X: rows in 3 groups, each row roughly a mix of its group's directions:
X (89 x 11):
[[ -5 -18   3  72   8 -26 -30 -41   2  25 -25]
 [ 70  -5  25   7  -8  17  38 -21 -47   7 -10]
 [ 22  11  -2 -11  20 -12  38  48  64   2 -30]
 [ -2 -30   7  29 -12 -33 -16 -57 -58  -9 -12]
 [ 32   4 -27   6 -13  36 -14 -60 -54 -16  -2]
 [ 42  28 -17  23  -4   4  57  22  -8 -45 -31]
 [-63  21  14  49 -32  -2 -11  26 -34  -6  -5]
 [  7 -17  12  27  58  35 -19  -8  30  56  -2]
 [  2  46  30  30 -30 -21  36 -45  -7  -8  37]
 [-45 -10  39  27   8 -51 -21  13   6  26  42]
 [-59  -7   2   9  13 -48 -31  27  45   1  19]
 [-75 -11  13  19 -11 -34 -32  21  19  -2  25]
 [-28   6 -39 -18  11 -17 -14  46  19 -60 -29]
 [ 59  -9   7 -50   4  40  26 -18 -33  12 -13]
 [-65  -6 -14  61 -28 -32   0  -1  10   4  -8]
 [ 34 -49  21 -48  32  24  -6   2  -9  42 -16]
 [ 32  13  -7 -18   6  26 -14 -28 -80   7 -18]
 [-14   6  14  43   9 -44 -14 -14  61  40  12]
 [-17  -4 -40 -26  37 -30 -67 -25   2 -10   3]
 [ 24 -41  40 -59   8  -1 -16 -31 -33  20   0]
 [ 18  22   9  85 -14 -13  28 -15  17   4  20]
 [-26  35 -19  -7  -7 -37   4  18  13 -77  -4]
 [ 19  29  38  -1 -24 -31  10 -46 -37 -36  33]
 [  0 -69  30   7  42   1 -30 -10 -26  28 -11]
 [ 44  21  21  21 -30  -6  35 -27 -55 -31  -1]
 [ 14 -45 -19 -10 -14  28  19  16 -35   7 -68]
 [  1 -15 -31  23  31  38  -7  41  41  50 -11]
 [-36  45 -11  53  -6 -11  -9  -2  39   3  46]
 [  4 -71  28 -21  25 -30 -37  -8 -21  18   7]
 [ 52   0  58 -36  39  -5  22 -14  15  14   9]
 [-38 -29  -9   2  38  52  -9  40  19  39   9]
 [ 23  -4  18 -26  36  19  46   7  49  48  -3]
 [ -8 -15 -20 -20  42  22  10  40  60  33 -19]
 [ 37  -4  48 -38  40 -14   4   1  42  30  23]
 [ 54 -41  44 -35  28  -4  -3   5 -25 -12 -27]
 [ 64   3  39   7  25 -14  30 -17 -17  43  18]
 [  9  58  -7  12 -47 -20  39  -9   1 -45 -16]
 [ -2  46 -17  16 -10 -13  61  17  28 -46 -18]
 [ 43 -17  34 -63  46  -7 -19  -4  -4  -2  20]
 [ 18  14  29  41 -15   0  63  35  39  11  -4]
 [-81  -7   9   8 -25  -9 -38  15 -25 -11  12]
 [ 68 -26   9   3  24  38  12   7 -22  43 -14]
 [  5 -61  24 -44  22  -2 -16 -12 -54   2  13]
 [  4  39 -38  41   0  -2  35  39  25 -42 -17]
 [  6  23  -7  13 -56 -49  11 -20 -26 -47 -17]
 [ 33 -29  25 -26  36  40   8 -24 -57  -3 -11]
 [ -7  40  -7  39 -45 -17  42 -14 -20 -46 -10]
 [-42 -21  -5  48  21   1 -18  27  49  41  -6]
 [ 14 -28  -2 -28 -28 -36 -20 -29 -62 -35   4]
 [-35  13  29   3 -44 -33 -13 -54 -30 -10  28]
 [-11  22  -5  37  27  71  32  14  10  14 -28]
 [ -7 -17  43  34   1 -32 -12 -32 -15  29  59]
 [ 41 -23 -15 -27   4   8  17  26 -35 -40 -55]
 [ -1 -54  -8  18  15   5 -46 -33 -55  13 -11]
 [ 13  59  -2  40 -35 -27  29 -11  27 -24 -26]
 [ 24 -35  56 -42  -4   5  37   8   4  32  30]
 [  3 -36  10 -60 -18 -19  -1   6 -56 -33  14]
 [ 52 -13  -9 -29 -19  49  50 -12  24 -14 -11]
 [ -6  46 -17 -12 -59 -42  20   0   7 -41  14]
 [  5 -28  60   6  -7 -18  38  14  29  30  44]
 [-37  31 -18  44  16  24   2  -3  51  43  15]
 [ 54   0   5   1  34 -22  35   9  63  17   1]
 [  1  19  36  46 -15 -59  26 -34  22  -4 -17]
 [ 36 -25  12  11 -22  33  41 -20 -37  41 -35]
 [ 19  13 -22  -8  -6 -18   8  25 -28 -79 -30]
 [  6  10 -10 -41 -43 -25  11 -16 -52 -49  15]
 [ -2  -3  19 -29 -34  51  13   2 -69  -1 -15]
 [-19 -12   0   7  37  14 -20  28  60  53  20]
 [ 11 -31  43 -21  50  -8 -10 -29   7  47  31]
 [-11 -18 -56  45 -13   7 -62  -5 -12   8 -18]
 [-61  -2  22  29  -4 -43 -14  35  34   6  22]
 [ 39 -38  36 -23 -16  20  47 -19  25  13  37]
 [-16 -31  16 -44  14 -17 -72 -10 -18  -3  24]
 [-38 -11 -19  40 -31 -59 -32 -29   1   9  14]
 [ 65 -14  11 -54  14  30  32 -11 -12  16  -7]
 [-14 -49  -5 -31  30  19 -55  17  13  43  -3]
 [  2 -16  27 -43  31 -31  16  46  50  22   2]
 [ 66  31 -31  31  11  11  35 -10  19  -7 -30]
 [ 17 -20   5 -26  54  43 -20 -24 -10  43  31]
 [-19 -45  38 -67 -20  21   9   8 -12  10  25]
 [ -3  63 -40  18  -2  54  15   7  29   7   6]
 [-31   2 -22 -50  24 -12 -21  51  30 -11 -37]
 [  5 -31  20  11 -31   8 -38 -40 -63  24   9]
 [-13 -33  47 -60   6  -1  -7  11 -38  30  21]
 [ 51  28 -27  28 -17  41  39 -16  -7 -18 -33]
 [  9 -36  20 -31 -11 -71 -31 -19  -5   0  28]
 [ 48 -18  12 -37  -4  10   2 -12 -62 -39 -21]
 [-31  21  -8  43 -60 -16   9 -25 -36 -30  -8]
 [-74  23 -15  14 -21 -28 -26  -5  31 -19  21]]

which group is each row in? (one row of each group first):
[ 29 -40  16 -47  14   3 -15 -48 -22  18  41] : A
[ -3  22  -9 -28  18  27   6  49  63  23  27] : K
[-14 -20  26 -23   1 -18 -69 -31 -28   6  40] : W

[-17 -22   1  23  47  19 -30 -13  28  63  20] : K
[-44  27 -44  45   0   2  -3  37  46  -6   1] : W
[ 31 -48  -4 -42   4  14   4  15 -38 -12 -56] : W
[-48 -16  -9  25   1 -38 -31  -6  55 -13  36] : A
[-67  -4  -9  -8  12 -33 -62   8 -13  -6   8] : A
[ 22  15 -14 -45  -6  48  22  54  -5 -32 -19] : K
[ 70 -10   9  -6  21  30  50  11  -9  18 -26] : W
[ 32  28   9  56 -36   8  45 -25 -32   1   5] : W
[ -1 -34 -21 -25 -16  13 -18  -7 -77 -34  -8] : K
